(in the rows, 128 means zero)
runs of hidden systems:
J_461, trace 1 (11 x 20):
[[109 101 164 111 123  77 179 105 124 131 139 129 173 130 171 198 116 127
  110 148]
 [178 144 185 150 125 154 136 125 146 172 114 167 133 114 179  98 112  94
   91 143]
 [127 135 156 153 125 125 129  98 120  91 171  57 121 111 186 132  78 128
  120 103]
 [150 183 171 151 146 155  98 157 124  92  76 154 115 134 135 157  81 158
  109 129]
 [150 164 105 151 142 159 143 150 118  71 169  95 107 137 101  55 107 133
  121 137]
 [101 166 106 148 106  94 115 135 107  45 104 138 154 114  84 167 145 135
  144 106]
 [137 137 103 139 127 138  83 176 151 138 110 149  98 126  80  63 187 109
  134 120]
 [ 91 103  83  92 111 110 129 128 142 111 159  71 127 142 106 164 188 137
  163 106]
 [130 127 125  77 114 156 114 135 146 184 103 193 127 138  98 171 172 124
  139 153]
 [127  88  91  98 132 139 152  65 119 190 176 104 125 113 131  98 137 117
  142 140]
 [105  84 130 127 128 103 119  77 104 169  81 152 155 131 158 200  99 142
  134 128]]
J_446, trace 2 (11 x 20):
[[ 87 158 120 118 146 143 116  73  88 140  86 144 128 104 120 199 148 162
  135 155]
 [ 89 101 109 126 155 167 143 166 118 188 125 161  97 176  97 104 158 140
  131 175]
 [ 81 147 125 140 119  71 158  94 141 192 140 132 146 138 142 172 174 122
  100 124]
 [151 111 164  87 152 152 145 174 185 174 102 145 161 161 112 155 117 142
  108 149]
 [143 147 136 149 119  93 166 130 175 147 210  91 142 150 127  99 133  97
   88 130]
 [186 123 154 142 109 144 109  95 171 126 106 122 194 120 143 167  76 112
  115 116]
 [167  94 132 146 133 121 118 166 137 112 161 112 104 130 130  48  62 117
  131 105]
 [123 135 127 166 115  85 113  92 107  50 111  89 158  89 144 146 101 128
  134  91]
 [151 108 114 114 121 168 117 173  90  64  87 168 119 125 108  96  99 136
  166 120]
 [ 97 145 103 128 113 102 135 104  74  95 143 129  94  74 144  89 184 114
  149 111]
 [120 124 138  95 130 171  81 133 112 117  65 153 107 109 135 183 171 145
  156 148]]
J_420, trace 3 (11 x 20):
[[100  51 129 120 163 104 163 147  82 138 122 141 131 118 130  69  97 139
  136 147]
 [117 124 148 134 132  54 147 124 125  83 101 112 160 122 170 164 185 131
   95 146]
 [188 107 128  88 102 177 172 138 143 140 122 154 149 143 177 115 167  98
  134 142]
 [ 96 135 156 121  92 116 114 142 121 114 198 107  68 106 173 127 144 100
  151  99]
 [135 172 152 125 142 191  81  88 139 147  87 107 116  93 159 174 119 146
  128 117]
 [146 136  93 186 127 179 120 129 126 117 158  92 114 184 124 103  59 133
  126 118]
 [112 193 119 148 118  87 145 121 112 110 112 161 143  98  82 126  86 147
  131  68]
 [ 99 106 153 154 177 156 138 174 126 136  73 158 157 121  87  83 132 132
  117 169]
 [116 134 103 153 111  69 129 163 166  99 147 113 152 178 100 138 196 114
  108 136]
 [157 113 126  43 100 137 125 145 158 171 126 185 131 118 100 152 159 119
  150 127]
 [ 99  80 138 102 151 120  83 133 124 139 192  91  58 119 127 123 136 136
  136 171]]
J_420, trace 4 (11 x 20):
[[130 104 124 169 112 133  94  55 114 179 110 134 135  87 166 114 116  91
  132 112]
 [132 101 122 163 146 115 124 151 129 140  82  98 113 166 194 119  85 152
  125  69]
 [156 172 157 104 133 130 173 174 127  55 107 126 148 134 140 145  90 162
  118 106]
 [134 171 152 139 119 174 156 144 119  86 153 152 145  92 102  77 154  89
  121 165]
 [ 87 134 114 188  98 138  85 125 143 147 126 133 128 114 116 112 200  76
  141 105]
 [130 117 112 128 118 141  72 169 161 181  84 144  96 178 127 165 132 144
  140  90]
 [130 144 112  78 151 133 130 162 131 107 160 107  85 161  83 150  87 187
  132 134]
 [119 148 120 113 139 129 140  71 101 105 163 138 155  88  59 140 115 136
  122 185]
 [114  85  93 176 129  99 125  78 107 181 122 149 150 124 117  85 144  96
  118 156]
 [116  73 116 126 127  56 144 145 136 161  85 125 140 158 174 147 139 143
  130  81]
 [160 115 176  57 143 122 171 173 136 100 121 130 124 136 171 155 119 159
  114 151]]
J_519, trace 5 (11 x 20):
[[184 136 161  96 132 105 175 126 148 117 190 114 136 126 156 103 101 121
   87 157]
 [155 100 168 130 129 109 123  86 115 109 172  97 120  97 181 126  59 120
  114 137]
 [156  93 134 161 151 127  93 138 104  92 120 104  87 141 167  97  54 144
  120 128]
 [108 113  97 158 130 142 132 145  81  50 124  84 117 149 139 122  86 153
  159 103]
 [107 147 107 149 110 145 104 138  80  40 103 141 126  93 102 114 131 127
  167 109]
 [ 99 153  92 162 119 170  94 114 107 112 102 121 112 105 114  98 201 108
  151 123]
 [104 137 101 127  93 173  79 126 147 158  99 136 116 138 114 173 193 111
  168 101]
 [114 169 109  88 130 158 124 147 155 188 129 164 104 155  66 154 168 144
  133 134]
 [102 145 130 106 137 125 161 100 152 191 156 148 170 141  73 165 146 130
  111 171]
 [151 121 142 131 126  79 149 102 154 200 127 176 168 133 119 130 114 111
   87 145]
 [138  95 151 111 149  72 184 135 150 185 126 125 142 144 176 108 106 138
   93 113]]
J_446, trace 6 (11 x 20):
[[125 138 156 140 153  99 128 149 149 178  97 127 114  84 149  58 144 122
  111  72]
 [ 88 138 160 135 120 138  94 177 173  86 134  78 139 128 114 178 143 126
  148  91]
 [175 188  80 101  99 146 131 126 138 109 159 152 126 136  56 112 109 137
  142 110]
 [111  93 129 110 130 163 131  64 115 149 154 110 157  56 120 102 124  97
  155 139]
 [120  75 140 155 138  93  30 139 131 136 110 150  97 127 101 135 121 120
  121 167]
 [131 108  46 118 147  83 141 117 119 118 101  86 133 169 119 123 152 173
  131 104]
 [112  98 144  66 109 119 181 132  94  97 155 157 151 134 139 184 108 137
  150 161]
 [164 153 149 135 157 124 144 122 114 129 120 166 120 112 137  81 161 122
   71 206]
 [125  98 126 168 114 162 114 128 148 145 107  90 132 161 206 142 182  97
  125 121]
 [154 164 142 106 110 107 123 157 136 149 133 154  71 164 165 165  77 156
  121  79]
 [109 184 155 126 174 166 182 125 128 116 141  73 147  98 120 107  95 161
  112 120]]
J_771, trace 7 (11 x 20):
[[ 90 107  86 163 118  94 112 158 136 142 122 144 137 131  64  80 153 109
  153  89]
 [105  81 113  71 156 100 152 146 121 110  72 128 170 105  96 133 173 155
  149 133]
 [159  78 126  69 108 116 148 135 137 105 176 135 143 142 121 138 165 107
  130 193]
 [146 146 108  95  89 106 146  53 123 157 177 127 114  99 162 140 168 104
  128 125]
 [130  91 124 129 139 116  94  82 112 205 108 143  84 140 181 152 103 139
  118 135]
 [140 138 103 160 146 105 143 141 110 117 117 104  91 203 178 141 102 171
   97 121]
 [130 164 140 157 121 161 195 123  95 100 116 148 173 144 143 145  62 134
  127 118]
 [ 92 150 192 185 138 126 142 158 123 123 149 149 135  89 129  80 106  91
  105 138]
 [120 142 171 147 143 150 106 158 174 120  72  92 151  88 154 108 178 112
  119  98]
 [152 101 150  82 108 183  95 192 181 120 129 121 118 137 112 131 123 122
  166  99]
 [121 176 114  68 132 133 105 125 133 101 177 108  86  95  69 141 126 156
  149 118]]
J_148, trace 8 (11 x 20):
[[162 121  80 130  99 154 107 124 139  69 136  73 135 157 127 143  84 142
  164  81]
 [147 138 128 113 129 121 101 151  93  67 104 186 121 115  73 130  79 151
  138 150]
 [118 116 111 150 147 124 119 116 110  78 118 110 156  85 100  70 185 105
  122 179]
 [111  92 134 145  79 116  90 147 145 112 105 152 150 139 150 174 194  82
  145 126]
 [121 126 118  61 135 106 136 178 129 150 123 150  71 139 137 119 194 146
  137 117]
 [ 80 148 131  86 150 164 149  89 119 151 161  89 118 120 130 187 160 154
  133 167]
 [155 149 110 155 112 131 147  79 115 191 136 181 123 174 144 144 124 115
   90 170]
 [107 108  82 148 123 117 164  95  95 171 126 114 122 132 153  87  97 132
  149  63]
 [ 82 118 166 159 167 118 117 151 128 143  83 126 143 140 121 163  52 169
  122 105]
 [170 145 140 131 160 128 187 161 167 114 114 112 186 140 113  78 114 137
   89 138]
 [131 141 164 123  78 122 144 129 152  96 177 127 174  81 120 134 107  80
  147  91]]
J_461, trace 9 (11 x 20):
[[124 115 142 108 100 207 169 145 126 106 129 115 160 132 162 156  99 119
  176  91]
 [112 168 167 118 143 105  95 114 110 137 170 163  75  88  96 135 102 135
  104 173]
 [146 136  83 160 162 152 138  83 121 114  72  72 165 126 138  95 149 145
  112 131]
 [117  99 114 168  76 123  97 169 116 107 148 166 112 183 120 156  82 109
  159 103]
 [123 162 143  67 167  86 166 161 134 139 121 131 104  86 101  83 145 166
  116 103]
 [ 99  89 134 159 130 166 120 131 144  97 132  97 190 135 111 146 173  97
  130 192]
 [174 171  97 128  75  81 105 106 143 157 151 165  92 154 142 148 147 111
  113  99]
 [101 106 141  83 143 187 142 130 127 148 100  98 137  77 145 113 125 140
  175  79]
 [104 103 145 137 153 110  81 116 120 131 161 128 100 154 101 176 104 144
  105 207]
 [189 159  72 119 132 128 192  92 122 142  85 136 155 152 147  99 132 149
  105 116]
 [ 85  78 156 155  93 136 128 148 100 109 153 153 145 107 130 123  82  86
  173 107]]
J_259, trace 10 (11 x 20):
[[127 179 106 147 119 185 120 124 105 146 164 154  79 124  89  78  91 125
  142 117]
 [ 48 136 126 171 134 148 103 105  72 120  97 146 125  97 106 159 113 132
  162 112]
 [ 91  88 101 137 124 125 120 190 141 138 107 151 147 176  62 137 118 137
  161 107]
 [ 94 148  91  86 110 119 194 129 136 124 144 111 173 129  97 148 183 133
  155  95]
 [117  92 167  84 126  90 139 122 146 144 153 157 166  90 104 151 170 104
  115 186]
 [139 110  98 120 162  90 113  92 164 194 135  92 115 147 128 115 171 141
   88 159]
 [171  85 115  94 115 108 113  67 124 129 132  98 129 132 188 178  92 140
  127 125]
 [181 111 138  97 159 109 147 143 110 103 139 126 101 127 147  76  53 160
  110 137]
 [136 151 123 197 146 128 140 105  97  69 101  97 144 119 167  90 119 124
  102 132]
 [152 111 146 183  81 128  93 172 130 102 105 169 125 138 164 100 125  77
  138  98]
 [108 178 148 121 130 172 133 185 143 134 105 114  88 117 154 107 170 133
  143  70]]
J_771, trace 11 (11 x 20):
[[104  73 159 180  94 131  87 153 140 106 123 119 148 140 174 166 123  85
  148 108]
 [167 180 134  83 128 130 148 178 138 134 102 158  85 115 135  85 140 148
  124  81]
 [ 87 101 146 107 151 198 116 117 100  98 150  84 126  99 122 154 107 141
  162 163]
 [161 185 134 155  91  97  72 137 149 106 139 171 104 143  98 156 156 110
  100 143]
 [124 135  71 133 149 191 139  91 120 180 105 108 134 119 100  74 142 133
  147 110]
 [ 62  81 129 141 119  76  99 167 128 127 130 142 131 160  98 189 121 136
  148 124]
 [176 166 107  85 154 109 187 129 137 121 106 144 154 132 105  95 165 151
   85 161]
 [ 97  65 135 138 103 152 143  90 126 139 190 101 169 120 139 149 121  83
  154 155]
 [149 159 146 118 111  39 112 133 147 167 118 166  96 112 153 135 145 124
   95  91]
 [148  82 115 104 179 180 145 107 119 147 101  72 125 137 171 102 104 163
  129 139]
 [133 141 145 152  82  89 115 153 124  70 169 136 116 167 144 187  81 123
  128 111]]
J_259, trace 12 (11 x 20):
[[ 92  63 149  97 154 181 134 149 114 135 134  88 112 110 162 115 108 138
  171 119]
 [115 174 141 151 137  71 161 162 123  91 124 137 133 176 121 169 110 165
   89 133]
 [176 131 111 139 109 185 148 104 157 139 103 142 198 111 107  92 133  90
  135 128]
 [ 73 124 154 140 107  94 118 136 116 145 203 120  78 105 154 110 147  91
  138 112]
 [129 139 150 116 170 114  89 133 149 152  38 137 131 111 121 168 126 173
  112 111]
 [151 106 103 122 115 183 126 140 162  97 185  71 142 177 106 137 104 124
  144 141]
 [143 190 116 108 103  72 153  94  88 107 147 178 115  86 112 122 120 130
  121 114]
 [105  66 140 143 168 166  90 124 117 137  82 124 142  84 116  82 144 115
  138 171]
 [108 118  89 159 105  78 111 152 129 115 141 102  92 203 150 161 149 137
  128  99]
 [183 140 130  57 111 166 168 129 132 119  80 161 162 109 138 145 124 140
  147 102]
 [ 96 125 164 131 151 146 158 147 122 117 202 108 111 122 124  89 141 114
  109 196]]
J_519, trace 13 (11 x 20):
[[158  79 100  94 122  99 151 134 123 170 101 181 135 109 111  61 124 119
  146 105]
 [ 75  75 138  91 146  60 144 144 121 138 138 101 113 118 158 137 191 137
  129 138]
 [194 114 145  84 124 127 126 138 127  89  86 156 130 144 163 163 155 137
  109 177]
 [146 139 128 115  98 157 176 128 106 121 206 139  97 154 167 101 134  97
  127 153]
 [107 158 171 132 123 126 106  75  90 131 145 131  92  93 176 184  86 138
  124 131]
 [131 134 148 192 161 185 108 154 117 137  97 139 108 165 143 102  82 140
  103 151]
 [ 86 156 100 184 107 125 162 134 117  99 140 100 158 173 128 158 101 133
  142  71]
 [125 182 150 127 133 130 126 144 127 102  79 156 155  63  88 102 116 133
  142  79]
 [ 97 128 124 165 144 137 111 141 170 135 129  67 147 109 110  83 202 102
  119 128]
 [172 122 100  98  90 125  80 113 188 135 109 108 149 133 120 175 153 122
  148  84]
 [147 124 117  54 140 150 128 156 153 165 172 138  93 124  68  89 125 143
  144 134]]
J_148, trace 14 (11 x 20):
[[150 143 133 115  72 143 126 157 105  68 150 189 123 134 129 138 160  90
  144 155]
 [ 91 156 104 130 125 119  99 119  87 114 134 132  63  84 129  95 199 122
  144 125]
 [ 86 115 114 152 137 187  87 130 127 158  91 117 111 165 139 177 188 133
  139 157]
 [118 143  66 113 118 122 180 143 122 163 128 154 121 206 102 141 165 150
  125 131]
 [ 70 143 112 100 133 127 177  84 102 182 129 152 154  91  90 146 122 147
  151 105]
 [101 103 161 171 163 109 126 114 149 217 127 140 147 131 117 115 106 120
   90 154]
 [158 106 113 135 125 100 152 122 185 167 125  76 168 151 156 113 112 127
  114  65]
 [147 118 171  78 122 119 140 151 147 126 149 139 133 114 127 151  32 151
  147  93]
 [170 149 161 125 163 109 121 109 138  91 155 100 121  88 119  86  83 144
   82 165]
 [178 108 133 167  86 160  94 100 134  66 129 103 159 114 167 126 113  83
  137 134]
 [156 113 116 133  94 101  88 183 102  64 116 161  72 143 144 113 119 124
  147 107]]

runs to name:
trace 15 (2 x 20):
[[114 116  90 111 138 137 114  94 115  90 185  64 117  95  87  91 132 129
  150 140]
 [154 101 125 152 106 118  54  96 127 115  85 163 144 139 123 197 125 117
  125 165]]

J_148
trace 16 (2 x 20):
[[142  98 112 118 139 184 116 133 118 112  69 142 154 105 110  96 194 113
  142 174]
 [118 124  96 130  65 112 112 127 140 146 175 133 106 163 135 150 203  86
  146 119]]

J_519
trace 17 (2 x 20):
[[ 72 103 173 172 141 163 161 153 102 156 132 141 127 129 171  91 145  95
  127 151]
 [101 164 188 132 120 133 140 181 163 124  98 124 127 131 180 164 181 122
  114 102]]

J_771
trace 18 (2 x 20):
[[146 118 106  95 166 148  89 110 139 114 109 117 139  90  53 107 154 146
  129 179]
 [140  61  63 154 101  92  87 101 115 105 148 130 138 154  92 120 137 102
  147 155]]

J_420
trace 19 (2 x 20):
[[110 164 173  93 150 171 159 128 159 176 196 108 114 105 108 114 128 124
  116 155]
 [105 160 135 172 141 100  86  64 127 165 140 125 131 119 103 172  98 137
   94 153]]

J_259
trace 20 (2 x 20):
[[127 144 116  99 118  80 140 162 146 123 139 165 144 105  38 103 119 131
  141  96]
 [126 104 119  93 124 124 127 105 152 101 137  99 189  69  78 118 179 103
  142 148]]

J_446
trace 21 (2 x 20):
[[119 115 136 150 106 120 128  71 101 189 118 186 143  99 143 141  75 107
  139 105]
 [ 95  89 162 137 187 102 108 184 144 149  86 117 120 111 109  85 117 153
  117 126]]

J_446
trace 22 (2 x 20):
[[106 114 152 133 162  33 146 142 128 103 124  86 128 122 158 128 124 158
   95 117]
 [152 145 130 127 119 160 160 170 130  51 104 130 173 173 123 166 131 143
  126 156]]

J_446
trace 23 (2 x 20):
[[123 161 179 195 104  92  97 116 139 134 112 139 131  98 172 150 122 100
  103  94]
 [156 127 138 128 142 183 121 192 155 137 108 104  86 145 162  69 123 133
  138  90]]

J_148
trace 24 (2 x 20):
[[130 143 136 134 120 104 178 123 109 121 173 130 120 189 164 180  96 144
   98 161]
 [175 142 130 141 135 152 171  95 123 172  97 173 170 111 131  81  82 119
  105 127]]

J_259
trace 25 (2 x 20):
[[161 111  86 100 126 143  57  70 125 141 128 103  82 125 135 150 162 138
  132 162]
 [143  86  65 111 109 139 118  74  82 127 143 112 106 149 144 150  75 148
  166 115]]

J_420
trace 26 (2 x 20):
[[142  71 131 157 140  96  96 129 139 129  64 134 160 164 161 167 150 127
  101 167]
 [189 119  91 105  97 149 166 141 153 148 152 109 116 182 172 101 131 121
  129  91]]

J_259
trace 27 (2 x 20):
[[137 170 138 163  99 120  78  95 117 109 114 130  97 120 183 171 186 109
  105 145]
 [147 130  85 119 112 215 144 123 124 165 111 116 106 165 159 116 122 134
  161  87]]

J_420
trace 28 (2 x 20):
[[122 160 157 153 128 183 130 169 104 103 113 163 111 120 118 103  53 134
  151  98]
 [ 75 167 124 184 129 126 130 127 102 118 120 124 129  78 106  75 145 109
  140  81]]

J_446
